In the data rows, the value 128 means zero.
How far apart are the two rows of each pair, measured in a hidden way? 0 means very close, and 30 very far. Two or three weighted sums of its numbers give each row a place; it is the straight-line distance between the places.
[173 131 163  91 128  51 125 127 166  72 139 115 147  93 132  93 142  99
  76  78 178 136 198  59]
[ 96 139 183  68  65 133  81  91  87 159 118  77  93 178 101 126 146 153
  91 156 146  72  74 138] -> 15
[108  63 131 156 188 141 186 215 151 155  97 153 169 125  33 122  37 135
 102 165  86  88 144 181]
[128 129  72 154  86 144  99  61 120 153 219 147 128 165  95 146 145 108
 158 103 128 132 124  97] -> 9
[108 193  70 168 148 124 134 138 103 163 145 175 176 130 117 109 151 113
 167 188  85 168 115 133]
[133 104  99 150 132 157 153 134 115  58 136 110 146  87 190 193 118 205
 206 199  97 139 114 162] -> 16
[140 116 174  64  82 105  68  90 127 139 123  49 103 137 156 145 116 143
  95 154 188  46  60 141]
[100 135 175  64  70 137  67  91  78 158 118  76  90 179 109 128 150 153
  89 147 149  74  80 142] -> 3
[127 129 146  83 166  58 147 128 184 103 154  99 128 102 129 117 180 185
  63  93 177 101 164  89]
[ 53 120 128 137  90 149 168 200  49 151  95 146  61 211  95  63 106 183
 119 105 143 155 143 165] -> 14
[148  93 164  77 105  90  62  87 156 138 123  35 115 100 168 155 111 130
 105 147 192  56  65 131]
[124 112 128  89 120  62 132  92 158  69 128 134 154 108 157 102 152  98
  59 100 178 151 148  60] -> 1
[ 89  99 171 138 157 145 188 195 163 125 128 108 170  29 108  84  55 215
 110 173 102 181  95 154]
[128 137 134 113 141  67 134 113 178  70 147 111 134 115 149 114 168 156
  60  70 180 109 181  63] -> 16
[119 107  88 128 175 149 115 108 174 195  56 184 110 115 134 169 168  78
 156 142 130 124 118 130]
[149 133  72 152  85 137 114  71 113 148 221 143 138 165 100 137 147  97
 170 102 127 130 139  99] -> 4
[132 111 100 129 168 143 110 103 178 177  69 181  72 137 139 165 180  62
 161 132 136 119 120 131]
[167 208 178  87  90 136 103  89  73 122 144 115  84 187  80  97 168 151
 119  91 129 121 152 117] -> 4
[199 190 188 106 116 150 138 111  73 124 110 125  61 175  64 106 154 166
 120  49 129 137 184 124]
[ 92 169 118 224 152 204 151 134  95 119 136 135 146 103 205  93 122 135
 142 100  84 204  87 152] -> 25
[133  80 108 161 132 147 141 137 132  59 142 111 148  69 203 199 108 194
 212 185  98 138 110 159]
[119 178 163 221 162 183 172 155  64 173 117 158 152 155 140  83  89 119
 140 121  70 191 125 164] -> 19
[100 128 178  76  66 137  75  87  83 163 124  72  99 175 102 122 153 157
  88 152 143  71  79 128]
[194  83 146 143 149 174 117 134 140 105 119  89 167  85 132 235  71 125
 199 209 118  83 176 164] -> 20
[110  70 141 160 198 145 181 201 155 143 104 158 193 102  43 128  31 139
 100 162  82  93 137 179]
[113 118  74 131 178 157 112 126 179 195  68 176 100 117 134 181 167 107
 147 153 134 140 120 109] -> 7
[135 140 148 194 178 167 130 151 132 168 130 173 212 123  87 125  45  60
 107 145  54 137 144 177]
[110 131  65 161  84 143 112  64 127 148 210 145 130 171 101 145 147 111
 161 120 130 124 109 103] -> 17
[125 121  99 117 195 137 124 103 178 195  65 185  93 120 128 162 168  87
 153 142 132 125 115 131]
[169 146 181 103 126  54 136 136 149  75 138 111 153 100 112  87 160 104
  73  74 166 135 206  69] -> 8
[131 110 171  70  97 103  67  88 132 142 128  39 101 130 149 142 126 141
  98 152 181  49  55 122]
[112 130 173  56  63 133  79  88  85 154 121  71  94 166 115 120 148 146
  95 156 150  66  73 135] -> 11
[117 112 128  85 119  57 137  95 147  67 130 132 158 110 151 105 143  92
  62 108 184 155 153  57]
[177 179 151  93  96 124  85 134  69  48 170 182 127  86 100 122 129 102
 158  64 150 179 199  80] -> 16
[122 112  90 118 175 141 121 102 182 194  62 184  98 117 129 173 164  79
 154 140 136 137 117 129]
[196 186 200  99 100 148 132 100  75 114 119 119  72 182  71  99 153 153
 120  64 133 131 179 115] -> 15
[ 72 128 132 157 112  64 123 146 159  79 189 121 182  12 161  99 103 161
 157 176 137 192 125 150]
[102 123  67 154  90 125 107  65 112 153 207 140 135 167 105 152 153 114
 176 119 122 131 109 104] -> 13
[103 179 128 231 168 199 156 149  92 117 119 147 146 126 198  97 112 134
 145 111  85 199  86 147]
[140 143 151 193 195 165 133 149 120 166 135 165 215 125 100 112  55  62
 121 136  51 124 145 175] -> 2
[105 167 110 168 158 187 173 159  84 156  72 215  68  90 149 126 155 212
 139 127 119 172 122 132]
[117 116  80 115 179 138 118 110 164 192  65 190 104 125 130 167 165 100
 160 166 130 142 106 128] -> 2
[141 164  78 124  99 117 122 132  86  96 197 137 105 145 151 163 175 172
 208 144  90 156 120 123]
[117  71 140 154 198 144 182 197 158 151 106 160 185 100  39 136  33 142
 100 166  82  91 136 183] -> 8
[164  75 158 128 184 177 146 143 151  84 149  61 193  80 160 186  73  66
 103 114 115  72 120 155]
[128 177 108 199 141 177 115 166  99 133 137 157 190 137 167  96 102  46
 146 126  58 172 110 148] -> 18
[154  90 174  77 100  87  71  99 175 120 122  41 117  85 170 165  92 111
 112 157 191  56  78 139]
[128 137  77 131 194 136 134 131 183 185  81 171 109 121 144 148 181 129
 155 149 121 139 106 100] -> 12
[159  65 104 145  71 128  80 160 118  90 159  90 120 113 194 227 101 107
 229 161 123  84 145 178]
[153 197 180  91  97 144 118  97  78 133 149  99  73 194  84  95 176 170
 120 103 120 127 120 123] -> 4
[ 46 101  64 176 188 149 191 157 121  78 124 137 141 138 120  79 104 204
 127 115 122 154 103 167]
[137 133  73 152  85 144 113  68 118 146 220 144 140 164  98 142 144 101
 159 102 125 144 123  90] -> 9
[203 174 135 130 112 135 168 100  53 104 166 165  86 144  84 105 136 159
 163  47 133 181 202 120]
[123 117  83 113 182 135 118 116 155 192  71 195 108 121 129 164 169  97
 163 159 119 149  90 128] -> 3
[158  94 164  83 102  90  58  98 163 133 124  38 114 101 168 153 112 126
 107 150 195  53  61 133]
[168 197 171 101  84 145  99  96  73 137 148  83  85 193  98  96 175 161
 124 107 114 130 127 119] -> 5
[156 110 167  70  97  85  61 102 145 140 126  49 118 112 166 154 118 141
 107 149 203  56  50 141]
[119 108 131  96 117  56 139  93 154  66 125 139 156 113 156  99 143  95
  59 100 166 152 154  57] -> 4
[206 191 175 101 123 144 166 125  73 105  95 138  60 174  72 101 154 154
 122  74 123 147 183 121]
[116 123  83 127 170 159 118 119 179 195  65 181  98 109 146 177 161  89
 154 160 113 140 113 143] -> 24
[144 137 145 188 183 167 136 145 129 166 132 166 219 122  92 126  50  62
 118 142  49 127 144 173]
[126 101  78 128 176 150 122 117 184 193  64 189  98 117 133 171 149  82
 159 148 118 135 114 138] -> 20
[131 122 101 134 162 144 127 104 188 188  71 188  86 127 122 155 174  66
 156 155 135 117 108 133]
[141 130  70 158  84 122 111  71 116 146 220 145 132 161  99 148 148 103
 169  92 119 142 130  97] -> 19
[102 132 176  64  63 137  78  86  84 155 119  69  89 170 117 120 149 149
  81 149 146  75  81 130]
[149  73  86 172  79 128  84 178 128  92 149  91 107 139 202 217  93  96
 230 125 122  90 148 185] -> 11
[167 143 163  79 112  29 155 133 103  83 170 124 150  43 123 112 171 164
 122 137 154 163 186 118]
[113 141  78 134 190 120 125 136 172 196  75 165 106 119 141 168 178 143
 155 153 122 134  96 116] -> 3
[131 152 151 190 168 167 153 147 122 155 135 168 225 118 105 115  51  63
 133 152  50 143 127 174]
[121 121  78 126 167 138 115 115 167 196  65 191 108 120 129 181 173 106
 149 150 119 141 109 125] -> 11
[117 121  82 135 175 147 123 123 176 188  75 195  98  95 136 174 170  93
 157 162 126 140 106 123]
[169 201 187  92 116 135 135  94  66 129 128 124  78 182  71 108 172 170
 120  94 123 125 163 119] -> 9
[ 97 176 128 225 173 194 143 139  88 122 131 155 167 123 190 102 105 113
 148 105  75 199  95 168]
[ 91  71  62 142 192 153 195 211 118 104 110 152 169 145  65 110  85 145
 108 140  96  99 130 173] -> 18
[112 177 102 157 157 146 186 163  77 164  82 180  95 123 147  96 167 200
 153 145 104 182  99 134]
[125 122 157  93 126  47 135 129 173  74 151 101 162  91 144  91 163 127
  57 102 178 125 169  71] -> 14
[110  98 183 113 166 126 196 214 160 133 124 120 158  46 102  91  66 202
 109 188  84 170  99 152]
[175 195 186 107  82 153 110 101  78 127 135  99  71 199  87  98 174 155
 128  85 124 129 139 119] -> 18
[137 138 144 184 180 158 142 144 135 169 133 166 221 117  91 120  43  66
 114 149  53 135 147 180]
[156  89 176  64  86  84  71 109 155 131 125  50 113  81 160 172  88 100
  98 158 182  45  89 144] -> 23
[146 129 162  91 132  50 139 118 176  83 156 107 150  84 127  93 154 121
  68  84 173 122 193  65]
[ 55 135 133 129 102 147 171 186  42 143  93 149  61 209  83  67 118 186
 114  98 151 145 146 157] -> 13
[182 192 185  96  97 151 116  99  74 125 124 100  66 184  79  93 168 166
 121  72 122 130 156 117]
[179 135 173 100 137  53 141 142 162  76 123 106 138 116 124  88 155 116
  71  74 180 126 205  67] -> 6
[140 175 176  97  69 152  95  88  83 147 131  79  91 201 102 106 157 179
 105 128 128 124  76 129]
[128 154 155 230 150 198 125 205  97 176 123 176 150 143 134  97  58  57
 135 127  65 155 128 161] -> 21
[175 116 100 156 127 150 137 124 122  46 165  98 154  66 192 203 113 163
 217 154 112 142 138 142]
[113  63 128 160  75 107  89 174 162  82 114  80 126  55 229 186  96  90
 191 178 108  94 154 164] -> 15
[211 185 182 103 117 147 149 114  69 106 102 129  62 178  69 105 155 158
 122  64 133 136 182 133]
[163  69 116 153  76 116  85 149 148  85 159  79 116  99 212 228  99 113
 220 154 129  93 143 178] -> 14
[170 130 158  95 124  42 124 132 164  67 138 115 155  96 140  93 145  79
  81  98 169 140 184  63]
[ 90 173  65 197 125 190 152 143 104 125 133 149 156 150 182  75 146 122
 140 140 111 174 101 131] -> 20
[159  87 156 126 106  54 116 139 199  76 152  64 142  67 195 179 137 157
 147 141 170  89 190 109]
[137 187 174  96  75 145  98  97  77 146 131  89  89 200 107  92 170 164
 115 126 114 123  92 118] -> 1
[207 169 127 125 113 123 165  96  68 102 176 160  84 134  84 114 138 155
 160  36 134 174 204 111]
[125 131  73 153  84 131 109  68 121 154 221 139 131 172 100 144 151 102
 161 104 121 133 128 108] -> 13
[166 132 175  97 139  49 153 122 167  83 111 111 135 110 138  86 161 122
  65  84 184 128 186  74]
[161 136 168  93 133  48 122 131 177  89 160 104 140  80 121  96 157 129
  73  81 177 123 203  67] -> 3
[115 141 177  53  71 125  75  96  88 154 132  69  99 174 121 125 144 146
  94 148 150  61  74 137]
[143 133  72 155  95 135 114  70 116 146 218 142 131 168 100 148 154 107
 169  93 118 142 137  98] -> 11
[151  89 168  87 107  91  59  89 175 128 121  37 111  87 171 159  96 118
 103 150 189  57  77 138]
[163 192 181 102  76 149  99 100  76 140 148  92  83 195 104 103 172 163
 120 111 111 111 104 118] -> 11
[ 45 146 161 143 113  90 161 171 115  94 131 134 154  81 120  21  97 174
 127 150 138 239 111 119]
[135  81  54 126  77 182 141 169  76  88 144 107  93 150 194 202 113 141
 204 112 134 102 156 154] -> 21
[ 56  90 130 157  60 152 157 222  57 143  97 130  53 210 147  94  95 186
 155 144 129 144 138 171]
[ 92  62 119 156 184 147 188 225 148 147  96 157 164 128  36 116  46 143
 100 164  88  98 138 184] -> 15
[143  90 172  80 104  91  66  90 170 132 119  34 106  93 168 161  96 120
 106 145 198  57  73 141]
[110 142 172  63  65 125  63 110  82 154 128  83  95 175 119 123 154 148
  93 158 149  67  68 132] -> 3
[199 171 122 133 107 132 169 106  60 108 164 158  80 150  84 104 145 153
 165  37 132 178 201 115]
[ 89 165 113 224 162 194 149 141  82 103 118 148 144 125 198  90 115 127
 146 105  83 201  92 148] -> 16
[115 100 100 113 179 153 114 106 174 185  47 184  93 126 126 176 162  65
 137 119 143 132 133 132]
[127 105 131  83 113  61 141  95 146  71 122 142 156 109 156  93 146  89
  60 104 171 151 156  61] -> 5
[127 164 160 220 152 190 127 181  99 174 132 158 186 127 127 107  61  47
 140 114  56 161 141 169]
[121 122  72 153  77 134 112  68 121 153 214 146 132 176 109 148 149 109
 166 108 129 130 107  99] -> 16
[118 172 150 239 183 193 162 160  89 142 114 157 153 135 160  91  96 113
 146 118  66 189  98 162]
[112 180  52 166 131 150 140 161 133 120 138 138 172 128 177  90 161 117
 163 152  83 164 104 128] -> 19
[161  87 108 158 112 158 117 126 142  45 165 116 140  54 186 220  89 158
 208 156 108 112 160 164]
[146  98 165  78 102  88  60  90 148 132 121  29 118 106 165 155 105 140
 109 149 185  61  52 139] -> 10
[147 111 161  70  97  92  64  90 142 138 130  36 112 125 161 146 116 153
 105 158 184  62  52 134]
[143 161 125 114 125 146 156 156  51 121 103 152  60 222  84  84 154 170
 135  75 152 155 178 126] -> 9
[111 168 165 102  94 130  93  99  71 148 141  95  99 208  99 109 168 185
 117 144 133 108  66 135]
[ 44 102  83 172 193 161 197 151 121  79 112 123 133 138 121  70 107 212
 135 103 129 167 103 168] -> 11
[149 139  74 155  86 137 112  75 112 144 219 139 134 166 102 141 152  98
 170  85 126 140 140  94]
[185 185 191  91  96 152 129 109  74 129 112 114  58 185  80  99 160 172
 115  71 115 130 158 110] -> 15
[126 109 129  90 120  57 138  97 152  66 129 129 161 106 155  99 144 102
  53 102 158 157 160  61]
[122 117 129  94 112  54 137  92 150  70 120 138 167 112 151  99 141  95
  59 104 175 155 155  59] -> 1
[124 109 128  91 117  45 136  94 154  71 128 136 153 112 161 100 140  95
  63 103 176 154 158  63]
[149 201 182 149 126 153 186  72 116  86  89  96  74 157 119  85 130 210
 105  93 136 159 144 136] -> 11
[159 142 162  93 138  52 130 123 173  84 150 108 152  87 133 100 156 122
  67  75 184 117 196  71]
[211 189 181 102 116 145 160 114  71 105  90 140  65 170  73 109 151 155
 121  82 128 144 195 124] -> 15
[140 166 143 203 171 173 124 161 105 154 137 163 203 131 139 102  74  46
 144 132  50 159 125 159]
[120 120  82 119 178 137 112 109 172 194  60 181 104 127 132 170 164  81
 151 149 129 131 122 133] -> 20
[133 133  68 156  85 140 109  75 120 148 221 145 135 169  96 146 146 106
 164 105 123 143 124  98]
[127 178 173  91  71 141  90  91  78 141 132  83  88 198 103  96 168 173
 121 140 121 108  89 125] -> 9
[172 211 176  89  84 148  98  88  72 124 146 105  88 175  80  98 166 163
 131  91 126 131 169 111]
[141 119 178  63  78 108  67  90 122 136 126  44 104 134 151 144 123 143
 100 160 181  56  57 137] -> 6
[125 124 176  53  79 110  69  89 114 145 122  53  99 149 127 135 140 142
  98 152 170  57  58 141]
[131 168 101 204 165 195 140 188 177 183  94 162 107  76 163 143 166 166
 130 130 106 106 148  90] -> 12
[125 111 131  93 119  54 137  97 144  64 123 143 158 112 144 103 136  93
  53 107 185 151 156  57]
[121 120  93 114 186 139 122 106 172 189  60 188  95 123 131 179 164  83
 155 146 139 136 120 125] -> 4
[159 177 167 160 139 157 209 103 106  92  82 105  82 162 119  82 141 203
 126  67 109 185 139 133]
[146 137 139 181 180 159 140 144 141 165 131 166 224 114  83 123  45  65
 123 147  51 131 143 175] -> 19
[111 126  69 156  81 144 106  67 127 162 209 148 136 175 108 156 134 118
 151 128 127 123 104  93]
[130 111 124  85 116  58 138  89 149  70 124 148 157 110 157 106 138  89
  62 103 175 148 153  59] -> 6
[150  66  75 165  80 132 102 177 102 104 144 106  89 175 176 215 106  93
 208 123 120  74 153 183]
[125 111 130  91 117  58 139  95 149  66 122 140 162 113 152  98 138  92
  56  99 168 154 156  59] -> 10
[184  82  97 174 106 148 107 149 139  62 142 111 128  93 193 229  89 128
 220 148 106  99 168 169]
[131 105 161 124 110  50 118 145 197  73 158  72 168  83 177 125 152 134
  96 126 174 102 185  72] -> 8
[118 160  67 144 178 136 142 154 160 178  79 158 116 128 164 141 187 149
 159 153 117 140 103 107]
[115 139 176  67  68 123  75  94  88 151 132  69  90 166 126 114 148 150
  85 152 152  63  68 134] -> 15
[ 75  55  72 147 182 151 187 221 141  84 111 132 155 124 109 135  81 164
 119 162  94  94 104 194]
[ 55  99 102 158 205 160 201 146 153  75 118 126 162  86 120 101  96 223
 124 146 127 160  95 164] -> 12
[109 125  75 156  82 134 114  65 121 156 213 142 129 175 101 152 150 113
 161 122 125 122 113  98]
[ 34  64  85 161 189 160 198 204 154  96 119 133 159 112  98  91  67 174
 105 130 113 130 108 185] -> 8
[127 105 129  86 117  51 138 100 156  66 121 132 165 108 147 101 143  99
  62 107 170 157 158  59]
[ 83 106 154 157 175 164 166 151 164  66 145 108 175  37 163 117  68 202
 143 169 104 182  82 170] -> 7
[110 116  72 157 178 166 110 141 199 187  70 177 111  99 153 185 155 112
 148 150 143 121 128 124]
[176 196 159 132 123 152 192 115  68 104  93 121  73 170  81  81 157 184
 123  91 111 164 159 130] -> 18
[138  88 112 157 120 159 124 129 141  55 141 112 150  57 193 219  87 180
 211 182 104 116 133 167]
[ 94 140 167  65  68 135  88  94  87 159 120  74  86 175 111 121 152 158
  87 153 144  64  78 133] -> 11
[145  61  90 163  86 137  86 175 136  84 142  91 115 125 203 224  91 104
 222 143 122  83 142 185]
[ 29  69  92 165 194 154 205 183 150  86 107 125 145 123 112  87  75 201
 116 112 133 139 106 176] -> 16
[ 54 154 182 118 113  91 124 147 127  78 138 129 184  32 129  64  87 178
 121 175 153 196  93  99]
[120 135 175  58  66 117  74 100  85 153 129  78  91 167 124 129 147 144
  96 165 156  62  67 134] -> 18
[147  93 170  80 107  86  64  89 167 136 117  34 111 101 162 156  98 128
 107 146 194  54  68 139]
[ 75 170 118 212 158 172 182 144 121 165 115 128 120  93 163  73 129 210
 163 147 107 203  97 144] -> 17
[161 106 162  71 102  82  70 103 150 132 136  44 117 100 168 159 107 129
 113 159 190  60  46 135]
[135 124  67 155  80 144 110  67 117 154 212 152 137 165  96 148 147 111
 165 108 126 131 118  95] -> 6
[159  92 164  83 112  86  67 100 170 127 125  35 116  87 169 168 100 128
 109 154 196  54  71 140]
[171  72 132 143  89 102  85 145 165  76 160  82 118  76 201 232 103 121
 210 152 139  90 156 174] -> 6
[212 181 178 106 131 148 171 129  71 109  86 132  61 166  71 106 160 163
 131  69 126 147 183 128]
[149 137  73 155  87 139 118  71 108 144 223 141 133 167  98 142 137 108
 174  85 120 133 137  95] -> 21
[116 130 179  62  69 117  71  87 106 153 133  55  94 164 127 123 136 146
  92 152 166  65  68 135]
[155 139  75 150  85 138 114  73 113 141 218 139 121 162  97 131 152  99
 173  74 122 145 148  96] -> 9
[ 33 120 148 184 128 123 149 214 121  95 152 114 172  96 169  50  64  89
 109 114 112 211 100 160]
[103 129  87 110 161 183 183 157  51  97  82 139 138 194  84 131 123 188
 105 136 129  90 132 132] -> 26
[140  93 173 205 120 195  84 140 138 142 125 133 163 144 140 163  61   0
 150 128  88 111 133 184]
[125  63 160 125 185 110 200 208 195 109 123 127 168  71  90 110  68 169
  77 165  84 103 110 156] -> 2
[ 76 179  86 198 124 178 155 137  81 109 127 159 154 128 194  92 130 127
 154 103  83 194  91 146]
[123 113 126  85 109  55 139  98 149  61 120 139 155 107 155 100 139  98
  62 104 172 151 156  57] -> 13
[146 146 169  76 144  36 169 132 120  99 162 119 138  57  85  87 155 164
  80 109 176 147 183  90]
[131  72 133 156  81 107  86 158 150  65 119  85 127  46 224 190  97  84
 199 171 111 102 163 165] -> 14
[123 103 106 143 102 188 107 152  84 122 123 120 117 201 115 212  72 123
 177 212 139  58 184 165]
[169  84 146 136  87  77 108 137 154  61 130  89 107  69 220 218 125 155
 193 168 138 110 168 156] -> 4
[ 81  52 116 156 179 153 182 219 148 129  99 156 169 120  57 130  41 147
 116 178  82  88 145 196]
[148 110 157  71  96  82  65  97 142 138 131  43 113 115 167 152 118 139
 106 156 187  55  50 135] -> 2
[112 128  67 141 176 133 118 135 159 187  73 178 107 115 148 166 185 120
 146 152 116 138 118  97]
[118  96 181 161 191 152 178 208 148  89 115 146 181  64 141 119  36 108
  94 136  63 143  85 175] -> 5
[111 111 136  91 115  55 131  94 149  70 120 135 162 108 149  94 142  98
  62 105 176 153 154  51]
[145 133 166  95 132  56 130 122 174  88 160 103 157  80 123 103 150 128
  66  78 185 121 211  66] -> 3
[121 113 130  76 114  62 140  86 142  66 122 141 153 105 148 105 141  90
  64 101 175 151 155  59]
[160 141  82 155  85 150 110  72 104 136 218 136 132 159  96 130 140  95
 166  75 123 149 159  82] -> 5
[ 56 173 126 122 102 119 148 153  50  95 185 152 156  97 128  58 146 164
 137 144 126 216 122 127]
[122 128 142 101 127  42 133 133 176  80 150 101 172 100 145  81 156 121
  60 115 175 127 165  69] -> 14
[108 156  77 168 189 166 143 161 152 176  66 174  93  81 175 157 156 190
 141 135 117 130 128 101]
[129  83 136 150 101 129 101 134 155  53 132 100 140  24 213 197  96 127
 196 187 111 114 155 164] -> 16
[133 125 140 103 133  46 138 105 165  74 137 114 144 124 164  88 159 128
  64  86 178 115 164  66]
[125 109 178  58  74 117  68  91 117 150 122  48  97 152 139 129 139 149
 110 154 167  51  65 141] -> 12
[113 114  87 119 171 137 120 113 176 186  59 183  84 111 128 175 168  73
 148 149 127 127 115 132]
[128 165  67 186 172 167 145 176 135 171  80 183  89  91 174 141 158 172
 154 151 111 152 101 116] -> 16
[115 127  69 153  80 134 106  68 119 154 212 146 136 171 101 153 144 114
 164 122 115 123 104 103]
[134 112 170  71  92 103  66  87 134 143 122  31  97 131 161 136 126 140
  99 148 174  59  56 133] -> 4
[142  91 169  80 101  95  66  87 174 134 122  31 111  94 170 155 101 122
 106 137 193  56  74 137]
[160  98 177  49  74  84  80 120 130 143 131  60 119  92 141 166  92  92
  93 169 172  34 101 148] -> 6
[120 124  87 123 174 141 124 114 171 183  69 183  88 127 136 157 171  63
 157 137 126 127 117 104]
[127 116  84 146 168 146 109 115 184 189  61 194  98 109 133 176 169  89
 154 150 135 128 117 129] -> 10
[121 144  73 173  86 136  96  72 120 152 212 144 135 167  97 154 145  96
 164 111 126 120 121  94]
[116 110  82 138 174 149 116 123 185 190  61 187  99 102 130 179 164  95
 156 157 124 135 116 119] -> 7
[160 133 166  92 133  44 130 132 174  86 163 103 149  83 116 105 152 125
  70  76 181 123 205  74]
[211 195 183 103 113 142 152 114  70 102 103 134  64 169  74 107 149 166
 121  72 133 137 191 124] -> 14
[189 189 192  96 111 154 129 104  77 128 124 117  59 176  77 106 160 172
 100  59 134 134 174 121]
[131 179 125 209 163 182 124 181  92 132 147 156 175 128 179 121  99  65
 155 127  52 174  99 137] -> 28
[156 121 161 105 130  44 139 135 171  81 150 107 159  91 136  87 160 117
  61  91 180 118 169  64]
[ 93 148  83 145 163 135 170 154  63 101 156 135 126 166 123  62 149 197
 150 108 112 200 109 159] -> 23
[136 169 156 203 181 161 133 156 113 151 134 162 201 123 123 112  62  52
 131 137  45 153 130 178]
[124 129  73 152  80 136 109  73 121 155 217 149 136 165  93 151 149  98
 169 110 120 141 117  97] -> 20
[153 127 161  82 147  19 160 135 154  98 159 108 137  63 105 109 167 166
  84 113 171 143 188  92]
[ 41 153 140 137 113 124 141 167  87 102 183 151 141  97 136  32 115 174
 140 151 107 232 104 141] -> 19
[ 90 149 121 184 150 152 200 113 147 106  74  79 121 148 152  68 112 217
 125 114 104 173  81 153]
[108  67 141 159 197 147 183 196 152 149 100 165 176 114  34 128  32 133
  99 162  85  89 143 187] -> 14
[113  70 144 156 199 145 182 192 160 151 107 157 186  95  41 136  34 141
 100 170  80  93 135 181]
[116 174 177  93  73 142  93 103  77 151 138  88  89 186 114  98 174 170
 108 146 128 103  68 131] -> 11
[142 136 148 188 176 162 142 143 135 163 138 167 221 109  89 121  43  65
 115 149  52 131 147 183]
[134  67  97 168 162 154 145 170 154  79 119 127 167  97 140 212  74 153
 184 210  86  78 133 182] -> 22
[175 128 173  88 121  60 120 117 158  73 138 123 138  89 128 102 141  95
  77  67 194 133 211  68]
[133 183  95 163 181 144 182 180 113 183  87 172 101 124 153 119 173 183
 153 145 107 167 110 118] -> 17
[206 182 185 100 116 150 152 120  71 115 102 129  52 177  77 104 153 165
 121  67 129 138 191 126]
[ 65 175 139 108 118 130 142 131  36 128 117 154  76 196  88  82 145 218
 121 115 161 145 142 132] -> 24
[111 126  75 143  83 137 108  65 118 155 207 151 136 165 103 162 158 113
 168 123 117 122 102 104]
[ 93 120 135 182 153 103 155 167 200 118 137  58 162  93 181  56  72 179
 128 103 100 183  70 154] -> 20
[111 147 175  63  67 119  69  89  94 152 123  72  93 158 127 126 146 158
  96 155 158  59  67 130]
[154  94 167  84 105  84  67  96 175 125 112  41 115  87 172 166  96 120
 100 153 194  56  78 140] -> 3
[133 112 126  75 109  68 133  74 124  65 119 169 132 111 147 115 130  72
  75  93 177 157 152  68]
[204 177 193  94 111 151 147 115  72 116 107 122  56 172  71 104 151 165
 124  55 127 138 190 125] -> 12
[122 116 126  91 121  51 137  93 149  72 123 129 158 107 160  98 141 101
  53 105 171 151 156  63]
[113 136 183  65  56 128  63  93  94 146 121  69  95 162 125 118 144 149
  83 150 158  63  74 137] -> 15
[158  80 176 141 179 176 165 197 126 160 115 135 214 114  89 113  28 116
  83 145  55 125 150 168]
[177 195 185  97  86 151 109 101  71 134 133 106  66 184  90  93 169 167
 106  76 123 131 136 120] -> 20
[156 205 186  95  93 140 110  91  69 136 144 102  77 195  97 101 161 163
 122  90 113 131 127 120]
[114 132  65 150  81 133 107  70 119 156 207 151 138 169 101 156 147 109
 151 115 126 118 110  98] -> 11
[ 47 161 147 128 104  80 138 151 105  88 168 139 159  76 124  36 116 169
 122 164 146 220 110 106]
[110 112  94 132 163 138 110 102 180 176  61 191  89 131 126 164 172  56
 150 137 137 120 117 132] -> 25
[ 98 133 179  59  66 138  86  92  87 156 121  71  93 175 108 114 148 158
  85 150 148  74  78 135]
[204 185 189 100 110 150 136 104  74 121 116 124  56 172  72 106 158 163
 119  60 129 135 187 122] -> 18
[ 82  61 112 145 180 151 195 236 136 145  99 148 157 137  44 105  51 147
  99 158  91 102 133 182]
[155 134  69 150  83 132 118  79 112 143 220 138 132 156  93 141 148  98
 173  80 127 143 156  95] -> 2
[119 110  94 126 168 145 116 107 183 182  55 180  90 124 140 165 169  66
 161 143 126 127 115 131]
[ 65 178  81 205 127 199 145 138 101 114 122 139 152 151 192  85 127 115
 145 124  89 172 110 142] -> 17
[172 169 105 152 114 146 181 125  51  94 154 164  98 175  99  84 144 174
 152  68 121 189 179 124]
[ 81 168 102 219 144 194 155 131 107 100 110 145 148 121 208  82 112 132
 148 106  90 198  96 157] -> 14
